500 stands for zero in the data rows.
Here are some numbered points:
619,641,614,618,625,612,606,611,615,601,592,587,569,592,567,565,564,573,572,555,522,530,522,524,510,505,494,493,493,472,465,461,462,441,457,441,440,446,417,409,415,418,410,411,391,396,392,402,383,385,395,383,389,379,357,397,380,367,387,394,356,372,369,370,384,368,373,380,390,385,384,403,413,389,385,385,401,404,428,412,421,401,412,418,442,423,425,433,428,425,432,426,443,428,444,444,443,428,450,437,434,436,431,438,452,447,429,438,446,449,433,458,446,428,447,420,424,425,419,420,404,429,409,415,414,402,413,414 0
631,613,619,626,612,631,634,626,635,630,631,629,634,647,644,632,629,646,641,639,629,637,631,628,634,629,632,633,620,612,608,602,616,610,592,610,610,585,582,571,591,575,577,574,564,552,552,558,541,522,529,524,524,533,530,531,509,506,500,488,503,498,490,488,493,466,491,454,470,472,472,462,456,446,462,442,442,465,457,437,456,450,443,451,452,458,461,469,463,452,455,467,459,466,486,476,487,471,467,499,518,502,497,500,488,481,506,502,516,522,519,513,518,522,528,529,534,525,526,535,542,551,544,550,552,562,549,569 1
666,670,661,654,641,661,660,639,630,637,617,613,605,629,591,594,574,582,589,550,572,563,556,543,525,517,507,501,487,490,511,492,477,477,449,436,459,440,439,424,425,404,410,412,403,404,391,390,385,382,385,388,391,379,371,375,375,379,375,363,364,381,365,382,371,391,383,378,376,393,404,394,402,408,394,399,406,412,399,419,412,415,400,429,426,440,440,435,424,440,443,436,428,457,433,443,454,435,452,455,449,440,442,454,440,442,446,435,442,463,434,422,436,425,426,431,445,415,425,420,432,425,419,411,400,414,404,409 2
204,193,187,192,194,197,200,200,207,203,205,213,218,225,226,234,250,250,253,256,279,270,279,306,315,308,340,325,333,354,343,369,366,397,394,400,405,415,421,439,448,468,474,461,466,479,475,496,502,509,522,508,530,523,536,526,523,538,546,545,538,549,565,558,561,558,551,567,540,549,557,557,581,546,545,549,518,539,546,538,539,509,519,513,529,515,500,511,524,511,488,493,498,494,477,472,492,493,478,465,469,483,463,464,457,459,460,462,447,474,445,467,464,470,462,455,470,452,473,465,480,472,470,467,476,463,487,479 3
669,658,634,652,634,639,620,613,616,610,603,595,589,590,587,575,587,543,549,540,557,550,547,528,530,530,514,506,544,511,504,524,526,531,530,527,528,527,538,539,557,540,544,543,572,563,557,587,586,589,615,631,640,634,659,657,673,693,698,704,712,731,758,756,782,792,802,817,814,827,840,854,860,882,888,901,918,906,921,932,923,938,940,944,962,948,945,956,958,958,954,963,973,943,950,949,945,936,953,912,928,919,899,903,873,881,863,867,838,823,809,792,781,770,755,745,734,725,700,680,662,657,629,618,612,599,576,583 4
565,563,570,569,547,538,544,537,535,524,527,517,520,515,503,523,502,499,497,477,480,482,486,469,478,467,460,459,474,462,468,452,447,452,447,457,446,462,461,465,473,469,468,471,471,486,474,467,477,486,488,485,502,496,493,491,511,514,518,503,523,539,515,526,540,544,536,546,560,572,553,575,567,578,592,576,582,587,609,604,590,603,599,607,603,606,623,607,591,621,621,628,615,594,611,610,602,593,612,596,589,590,599,577,591,583,567,564,569,545,561,537,540,535,540,540,550,508,519,503,513,501,505,477,497,489,481,482 5
679,671,681,667,658,637,660,651,653,635,655,638,640,629,635,606,619,614,611,590,595,597,588,563,570,551,571,550,560,537,518,546,526,518,522,509,511,512,488,496,486,476,476,480,479,454,474,459,456,452,464,449,469,456,463,450,442,439,453,438,463,451,439,447,459,438,441,468,452,442,473,463,462,470,473,467,443,469,465,471,473,472,480,485,475,485,481,493,491,497,504,513,505,496,515,494,509,496,512,521,507,516,512,511,505,507,505,521,500,518,502,524,509,500,501,506,498,489,497,489,500,496,505,498,498,510,489,505 6
445,443,433,463,466,450,454,480,457,487,482,463,463,460,487,484,490,486,483,494,500,495,483,481,466,488,474,482,486,487,490,473,472,468,486,462,463,475,458,455,461,442,439,432,415,434,404,396,401,411,400,387,386,381,365,371,374,359,350,363,338,327,328,321,301,312,316,298,300,295,266,291,292,291,275,279,275,286,276,271,277,265,283,273,270,259,281,278,279,277,285,280,278,291,282,299,297,302,305,319,314,317,333,346,349,330,349,357,365,348,383,367,397,394,402,405,412,417,415,428,434,429,433,443,442,448,453,438 7
421,415,434,428,427,441,425,448,433,447,436,441,444,430,446,439,432,442,442,442,441,439,437,435,439,430,424,424,409,412,409,417,416,406,429,408,396,396,391,388,388,391,389,375,365,373,360,371,375,348,355,347,353,371,336,338,331,333,332,325,320,308,308,313,312,315,301,297,307,307,313,292,295,297,287,290,283,311,290,308,305,286,296,291,292,311,320,299,301,299,304,314,313,334,309,336,316,326,327,333,341,343,361,346,360,337,352,363,378,370,376,357,374,376,361,381,394,400,406,386,417,406,401,384,397,393,411,416 8
Which three points above are nearest to each new point? Their numbers follow each, nearest first.
493,490,501,498,500,501,509,503,498,486,493,509,495,503,500,482,489,488,480,482,483,485,478,459,473,468,457,462,471,456,452,442,439,449,433,437,416,436,411,411,402,419,397,392,403,399,401,373,384,373,376,387,364,373,358,361,361,359,362,349,362,361,339,351,354,364,343,358,358,351,356,350,358,363,374,367,375,370,367,373,385,397,401,384,391,411,408,396,415,423,418,416,438,423,437,443,455,455,441,464,479,473,468,479,489,496,481,488,505,493,518,528,501,512,524,513,535,530,531,527,539,543,546,545,540,540,550,571 0 2 8
500,496,484,494,459,475,459,450,449,446,446,451,443,426,434,419,427,408,407,403,422,410,404,400,411,401,396,410,404,404,390,389,411,407,420,401,401,409,427,435,427,435,437,449,449,462,472,484,476,486,478,500,500,515,515,511,535,522,554,551,561,566,577,580,593,605,604,620,616,623,635,644,624,651,646,652,665,653,668,671,674,671,686,673,679,686,682,667,651,675,677,664,659,657,659,652,643,643,624,639,621,626,610,608,586,582,568,565,571,555,562,542,529,522,516,511,503,495,502,475,491,461,450,452,443,439,412,421 5 3 6
493,471,480,480,500,500,489,505,518,520,507,526,538,541,537,549,542,556,560,572,558,573,578,585,590,605,600,602,614,622,621,626,630,636,642,642,628,635,642,624,633,635,639,635,631,634,624,639,624,634,625,616,596,595,599,616,573,600,590,581,570,570,549,545,541,541,542,528,522,523,505,521,507,491,496,473,487,462,467,461,438,472,435,424,436,432,430,431,424,415,418,424,426,428,400,423,424,410,425,430,418,430,434,444,428,441,428,449,466,449,460,452,451,476,472,481,481,489,493,506,524,531,539,541,540,536,556,558 1 6 5
477,480,468,482,471,455,461,456,437,435,450,450,434,421,405,419,398,410,414,408,418,397,393,394,391,383,389,376,400,401,395,373,386,388,391,398,391,417,406,403,406,421,417,419,439,427,437,448,448,456,456,446,487,473,492,496,508,530,521,533,533,553,557,563,578,562,587,590,601,606,605,602,608,621,635,631,643,637,638,643,644,632,661,648,640,644,640,648,647,642,629,633,633,626,631,617,620,616,594,590,600,595,587,574,573,552,567,551,555,546,530,513,516,509,505,507,478,471,481,460,456,446,441,424,414,415,409,404 5 3 6
644,643,645,642,618,605,609,608,619,599,611,602,590,590,573,582,561,558,555,563,538,543,536,533,530,512,523,506,508,508,523,519,519,507,511,512,514,519,524,521,527,537,544,548,551,560,563,556,569,571,602,590,605,629,629,633,641,656,660,673,686,690,695,719,725,734,729,760,768,757,766,784,793,809,814,824,845,842,848,855,865,865,881,880,876,903,888,895,905,880,893,881,883,886,890,894,862,883,861,866,863,844,848,829,833,823,813,807,783,782,765,748,746,742,736,713,711,701,680,666,655,635,640,599,599,585,576,565 4 5 6
451,444,443,448,446,449,456,453,434,447,435,442,448,428,456,450,444,447,440,439,439,454,443,451,451,441,462,454,437,447,457,453,462,467,453,482,481,478,458,466,473,477,475,462,483,478,465,476,474,451,474,450,466,480,467,461,470,456,465,452,467,454,470,457,472,457,454,455,449,463,451,437,442,429,457,439,433,434,420,454,424,420,422,420,421,427,427,436,398,403,413,422,410,416,416,417,402,398,413,401,399,403,428,388,393,410,403,405,403,412,417,406,400,411,425,409,422,430,418,411,435,427,434,443,457,433,455,436 0 2 8
530,528,518,539,536,542,553,550,558,573,584,585,585,601,593,587,616,627,630,653,660,649,667,646,677,683,685,689,675,689,700,714,688,710,724,706,708,725,724,720,716,708,705,699,701,705,696,689,701,687,677,670,670,661,659,660,654,640,624,631,628,613,610,600,584,575,574,563,564,548,533,537,526,527,526,508,484,505,488,475,462,452,463,459,450,446,424,445,433,425,418,428,420,404,433,428,418,429,443,448,431,443,456,451,445,432,445,466,468,479,477,492,494,510,496,505,532,530,536,551,540,562,559,566,566,574,589,589 1 6 5
463,464,444,452,443,451,444,446,432,444,433,434,434,426,437,417,437,415,426,407,422,420,419,408,402,405,422,408,413,402,409,415,414,423,418,427,412,430,425,432,427,450,430,447,457,434,462,467,476,472,473,489,472,484,493,484,508,504,505,504,527,511,516,521,540,553,519,564,544,557,560,551,559,561,587,576,579,582,591,569,587,599,609,596,599,598,608,591,589,598,601,589,590,590,580,585,570,589,568,557,565,564,565,563,541,552,540,540,558,535,528,521,543,526,513,513,509,512,509,501,496,497,493,482,486,468,475,476 5 3 6
494,485,491,481,487,466,459,458,447,446,437,448,426,435,410,417,422,398,407,411,408,409,405,404,401,410,402,398,393,399,394,392,390,406,400,393,405,397,404,429,422,431,433,432,442,453,461,461,473,511,491,521,518,515,528,533,541,548,563,579,579,589,607,606,589,617,641,626,637,651,660,664,667,680,676,671,679,695,708,694,686,691,691,694,699,712,716,704,693,693,698,706,677,683,691,672,663,672,646,647,640,638,626,620,611,606,596,598,579,572,565,548,539,521,510,526,497,485,471,484,479,447,450,451,431,446,413,403 5 3 6
623,635,616,626,647,638,652,647,646,662,657,656,638,647,674,654,662,637,642,656,638,643,641,626,651,646,638,645,634,632,616,620,614,632,617,594,608,594,605,588,567,589,585,564,562,563,557,541,542,565,522,524,527,508,516,513,504,502,512,489,517,479,476,476,480,472,454,479,478,464,444,455,454,455,437,458,439,454,454,433,436,441,449,455,467,442,449,454,456,461,451,458,464,454,448,478,461,485,477,482,486,505,487,483,511,503,505,510,521,521,519,529,546,545,533,533,542,543,540,544,539,566,549,575,550,557,558,579 1 6 2
496,489,495,480,475,469,467,480,475,452,444,430,435,424,421,408,411,401,396,408,390,397,399,395,377,408,400,383,395,378,385,395,395,406,408,401,407,393,417,424,417,420,431,459,452,455,479,478,477,491,502,507,513,532,535,545,547,556,571,589,591,595,618,604,619,639,666,634,665,656,674,680,708,694,697,702,713,716,718,727,736,724,735,729,719,728,730,728,733,719,720,711,711,711,707,690,681,687,676,678,656,670,649,622,633,629,612,600,580,567,575,578,561,542,534,522,512,506,489,472,471,464,448,447,436,425,430,398 5 3 6
645,659,648,665,658,651,667,650,669,670,670,679,678,670,695,688,691,667,686,653,674,671,678,656,660,664,670,655,647,668,656,645,646,623,630,631,625,610,615,607,602,594,584,609,587,562,564,569,550,565,542,546,535,536,525,531,512,513,509,503,482,483,480,476,469,483,460,467,466,467,461,447,441,440,442,463,467,449,448,451,430,451,435,445,439,440,445,445,464,458,471,459,459,455,476,469,449,465,486,494,478,459,497,494,502,489,504,507,523,528,526,522,519,538,538,532,565,555,543,556,558,559,582,572,564,554,580,580 1 6 2
558,559,568,564,593,599,586,599,613,607,630,617,637,636,637,641,664,673,667,670,695,690,699,723,725,715,712,726,733,735,720,724,719,751,737,746,747,736,740,741,733,722,732,736,716,723,711,718,707,714,690,681,681,688,656,688,648,635,641,632,612,628,593,591,580,586,559,546,562,563,545,523,523,506,509,494,507,488,478,480,463,464,448,454,464,423,428,438,448,429,448,445,422,436,443,428,437,439,442,449,453,457,464,473,473,480,477,460,491,498,494,512,506,518,536,537,548,554,561,567,566,575,588,589,577,614,615,622 1 6 5
590,580,577,555,553,554,558,548,539,542,550,526,524,529,516,508,522,523,502,511,497,506,494,512,508,506,515,494,526,523,538,521,540,529,544,554,551,555,571,572,586,577,597,606,623,621,647,652,651,660,666,675,682,699,712,716,718,727,730,754,758,780,793,785,800,787,798,815,812,807,821,820,831,840,848,836,849,853,823,858,836,848,840,824,833,847,830,832,810,805,799,807,799,789,789,776,773,748,740,742,723,714,708,694,685,676,670,651,624,635,636,602,601,585,591,579,555,535,541,515,518,512,498,497,488,472,473,481 4 5 1
529,527,546,532,554,566,557,560,574,556,573,589,598,595,593,603,603,609,625,604,624,642,634,626,641,627,629,644,663,624,626,629,642,619,626,637,634,623,626,617,627,613,616,611,597,586,588,586,604,586,582,579,556,558,552,547,540,526,527,530,510,508,499,475,477,472,461,470,459,443,459,441,441,449,435,417,419,411,421,401,406,406,409,401,405,407,401,404,405,413,397,412,399,400,411,405,425,424,426,421,425,418,431,427,449,459,448,447,464,475,487,499,495,496,497,513,515,535,534,541,549,540,536,551,546,572,571,573 1 6 2
581,584,581,582,593,594,576,595,579,585,561,572,568,572,572,571,565,551,565,576,553,547,558,558,537,541,526,521,518,532,534,526,530,528,508,505,504,497,516,519,505,475,487,491,486,493,486,473,482,479,469,479,474,464,472,479,456,461,450,474,453,464,461,448,465,458,455,461,465,453,475,467,474,470,476,469,486,456,486,467,469,473,463,458,473,479,464,494,490,478,488,480,475,481,477,489,494,502,496,497,493,501,490,497,495,503,503,503,512,492,506,523,507,506,507,523,514,511,511,496,505,509,511,498,502,512,518,512 6 1 0
525,521,535,527,529,533,544,536,564,565,561,572,571,588,573,598,589,609,610,629,621,623,626,627,647,642,646,647,660,650,670,667,679,668,707,680,692,690,686,694,680,694,685,704,692,679,689,674,646,673,657,656,643,643,640,638,637,647,630,625,614,597,597,592,579,575,566,566,544,548,537,538,527,528,497,522,515,500,496,493,472,472,472,467,454,465,447,446,437,457,463,430,444,447,448,444,444,450,444,474,467,457,465,469,454,458,463,470,489,486,473,479,504,515,520,514,511,538,516,539,533,548,557,570,574,582,581,571 1 6 5
501,475,490,473,470,480,465,457,459,452,436,436,420,421,420,422,424,415,417,407,403,406,409,409,401,403,395,385,398,400,390,390,402,400,411,406,411,402,426,416,426,445,430,440,459,459,460,473,481,491,501,503,516,516,541,528,554,542,563,580,585,584,593,614,610,627,628,632,625,637,633,649,649,674,667,677,671,667,702,689,692,693,691,692,706,698,710,699,690,689,703,682,680,666,671,666,653,657,645,646,642,637,612,604,626,602,593,587,574,563,541,542,533,535,516,523,508,502,485,476,476,457,461,444,452,430,419,419 5 3 6
593,602,600,603,598,591,578,575,581,577,571,564,559,565,566,560,546,547,542,556,537,533,542,537,544,516,528,518,517,525,508,516,518,509,504,504,490,484,503,504,509,505,517,520,507,527,534,543,525,541,554,551,553,560,565,575,583,574,587,593,600,615,607,615,642,636,644,654,651,649,654,683,673,701,696,694,690,694,701,716,724,709,722,726,723,735,737,752,748,750,742,748,743,735,742,747,741,755,740,739,724,726,723,710,713,690,692,705,687,690,680,668,674,647,645,633,655,622,621,610,601,598,606,573,575,569,561,549 5 4 6
